[[-27 -11 -17 -19  -3   1   5   8 -26  18 -23]
 [-17   4  -7 -11   9 -11   7 -18 -46  -3  -5]
 [  1  48  -1   3  -7  -4 -18   7  -2  20  -7]
 [  6  11   5 -13  32   4 -13  36  -8  -8 -16]
 [ -4 -11 -17   2  15  12  -5  36 -21  10 -20]
 [ -2   7  -7  16  19 -29  12 -19 -27 -11 -17]]
->
[[ -2   7  -7  16  19 -29  12 -19 -27 -11 -17]
 [-27 -11 -17 -19  -3   1   5   8 -26  18 -23]
 [-17   4  -7 -11   9 -11   7 -18 -46  -3  -5]
 [  1  48  -1   3  -7  -4 -18   7  -2  20  -7]
 [  6  11   5 -13  32   4 -13  36  -8  -8 -16]
 [ -4 -11 -17   2  15  12  -5  36 -21  10 -20]]

[[ 18   0 -44  11  45  21 -34  38 -19]
 [-25 -29  45 -27  21 -10 -42  49   5]
 [-25 -30   8 -50 -18 -52  21 -15  20]
 [ 21  14 -27  36 -51  21  38 -11  28]]
->
[[ 21  14 -27  36 -51  21  38 -11  28]
 [ 18   0 -44  11  45  21 -34  38 -19]
 [-25 -29  45 -27  21 -10 -42  49   5]
 [-25 -30   8 -50 -18 -52  21 -15  20]]

[[ 11  10   6]
 [  8   6  -5]
 [ 21  13  -2]
 [ 14   7 -17]
 [ 18  14   0]
 [ 12  20   1]
 [ -6  16  -6]
 [ -2  36 -19]
 [  8  41 -14]]
->
[[  8  41 -14]
 [ 11  10   6]
 [  8   6  -5]
 [ 21  13  -2]
 [ 14   7 -17]
 [ 18  14   0]
 [ 12  20   1]
 [ -6  16  -6]
 [ -2  36 -19]]

[[-38 -42  -6  30  26 -31  -3  23]
 [-26  35  -4 -44  49 -27 -37  38]
 [ 23 -20  25  21   2 -36 -45  35]]
->
[[ 23 -20  25  21   2 -36 -45  35]
 [-38 -42  -6  30  26 -31  -3  23]
 [-26  35  -4 -44  49 -27 -37  38]]

[[ 13   5 -34   0   5  25  15]
 [ 16   5 -36   2   7  31  17]
 [ 13   0 -23   6   8  22  15]
 [ 13  10 -40  -3   3  32  13]
 [  2  -6  11   6   4  -1   1]]
->
[[  2  -6  11   6   4  -1   1]
 [ 13   5 -34   0   5  25  15]
 [ 16   5 -36   2   7  31  17]
 [ 13   0 -23   6   8  22  15]
 [ 13  10 -40  -3   3  32  13]]

[[  3  -9   0 -15 -34 -38  16  -5  20  16  18  30   5  15  -9]
 [  7   4   0  14  15   5   2 -29  27 -20  20 -14  10 -24 -22]
 [-26 -14 -15   8  36   5   8  19  -2 -13 -25  -4 -30  39 -11]
 [  9   3 -28   1 -34  18 -14  15 -20  -7   9  -8   9  15   6]]
->
[[  9   3 -28   1 -34  18 -14  15 -20  -7   9  -8   9  15   6]
 [  3  -9   0 -15 -34 -38  16  -5  20  16  18  30   5  15  -9]
 [  7   4   0  14  15   5   2 -29  27 -20  20 -14  10 -24 -22]
 [-26 -14 -15   8  36   5   8  19  -2 -13 -25  -4 -30  39 -11]]

[[-17   6   9 -15  28  19  -4  -5  -2 -37  14  -9]
 [-19   9   4  -3  26  23  25   5  19  -8   3  -8]]
->
[[-19   9   4  -3  26  23  25   5  19  -8   3  -8]
 [-17   6   9 -15  28  19  -4  -5  -2 -37  14  -9]]

[[ -4   6   2  13   0]
 [ 25  15   1  48  -5]
 [-25 -11  -4 -43   9]]
->
[[-25 -11  -4 -43   9]
 [ -4   6   2  13   0]
 [ 25  15   1  48  -5]]

[[-31  17 -15]
 [ -9  17  45]
 [-46  -3  -6]
 [-40 -12  -9]
 [-25   4  33]]
->
[[-25   4  33]
 [-31  17 -15]
 [ -9  17  45]
 [-46  -3  -6]
 [-40 -12  -9]]
---
[[-16  -6 -14  14 -35  -2]
 [ 17  12  15 -20  43   2]
 [-10 -10 -12  14 -40   0]
 [-17 -10 -15  15 -35  -5]
 [  3  -4   9   4  18   0]]
->
[[ 17  12  15 -20  43   2]
 [  3  -4   9   4  18   0]
 [-10 -10 -12  14 -40   0]
 [-16  -6 -14  14 -35  -2]
 [-17 -10 -15  15 -35  -5]]

[[-15  -3   2  25 -18 -23  22 -29   7]
 [-14 -13 -15  -6  -1  11   5 -17  -6]
 [ 16  -2  18   9  23 -15   9 -20  18]
 [  5  11  21  11   3 -12   7  10   6]
 [  6 -24  10   2  43 -11  -3  23  -4]]
->
[[ 16  -2  18   9  23 -15   9 -20  18]
 [  6 -24  10   2  43 -11  -3  23  -4]
 [  5  11  21  11   3 -12   7  10   6]
 [-14 -13 -15  -6  -1  11   5 -17  -6]
 [-15  -3   2  25 -18 -23  22 -29   7]]

[[ -6 -13 -18  48  -2 -21   5  -7   0  34 -47  11   3  -3  -6]
 [  1   6   5  -7  11 -15  16 -33 -20  22  -1   2  -2   0  10]]
->
[[  1   6   5  -7  11 -15  16 -33 -20  22  -1   2  -2   0  10]
 [ -6 -13 -18  48  -2 -21   5  -7   0  34 -47  11   3  -3  -6]]

[[-44  44  52  33 -15   3  -1  14  18 -42]
 [ 30 -31 -31 -29  40 -35 -11 -41 -15   1]]
->
[[ 30 -31 -31 -29  40 -35 -11 -41 -15   1]
 [-44  44  52  33 -15   3  -1  14  18 -42]]

[[ -1  -4   7   4  -6  47 -45]
 [ 12   0   3  -3  -3 -36  34]]
->
[[ 12   0   3  -3  -3 -36  34]
 [ -1  -4   7   4  -6  47 -45]]

[[  7  21 -11 -10  16 -10  14  10]
 [  2 -28  31   7  -6   1  -9 -20]
 [ -7 -38  29  23   2  30 -10  17]
 [ -2  -7   3   1  21 -14  13   5]
 [ 18  42 -24 -18  18 -24  27 -10]
 [ 27  48 -17 -10  11 -23  22  -9]
 [-17 -48  29  13   1 -12   0  -1]
 [ -6  37   0  -3   0  -3  15  13]
 [ 17  37 -25 -17  26 -30  29   3]]
->
[[ 27  48 -17 -10  11 -23  22  -9]
 [ 18  42 -24 -18  18 -24  27 -10]
 [ 17  37 -25 -17  26 -30  29   3]
 [  7  21 -11 -10  16 -10  14  10]
 [  2 -28  31   7  -6   1  -9 -20]
 [ -2  -7   3   1  21 -14  13   5]
 [ -6  37   0  -3   0  -3  15  13]
 [ -7 -38  29  23   2  30 -10  17]
 [-17 -48  29  13   1 -12   0  -1]]

[[ 25 -52]
 [-15  35]
 [-14  35]
 [ 41 -50]
 [ -1 -10]
 [-11  26]]
->
[[ 41 -50]
 [ 25 -52]
 [ -1 -10]
 [-11  26]
 [-14  35]
 [-15  35]]
---
[[  5  29  15   8]
 [  5 -18 -14 -46]]
->
[[  5  29]
 [  5 -18]]

[[-24  17 -15  39  -4]
 [-20  28  -5   4  -2]
 [ -3  10   5  12  13]
 [ -3   0 -13  41  -8]]
->
[[-24  17]
 [-20  28]]

[[ -8 -17   9   4]
 [  7  14  14  22]
 [  7 -12 -42 -27]
 [ -9   9  27  43]]
->
[[ -8 -17]
 [  7  14]]

[[ 30 -30 -18 -21]
 [-26 -15   1 -10]
 [ 27 -47 -16  -7]]
->
[[ 30 -30]
 [-26 -15]]

[[  7  16  31  17  15]
 [ 15  -7  43  52  13]
 [ -2  -9 -14  -6 -14]
 [  2   6   6   3  15]
 [ 13 -19  -2  21  -4]]
->
[[ 7 16]
 [15 -7]]

[[  2   3 -14  -3]
 [-30  14 -48 -20]]
->
[[  2   3]
 [-30  14]]

[[-51  -4]
 [  1  12]
 [ -1   9]
 [-37  29]
 [  1  13]]
->
[[-51  -4]
 [  1  12]]

[[32 32 37]
 [ 6  6 22]
 [46 46  7]]
->
[[32 32]
 [ 6  6]]
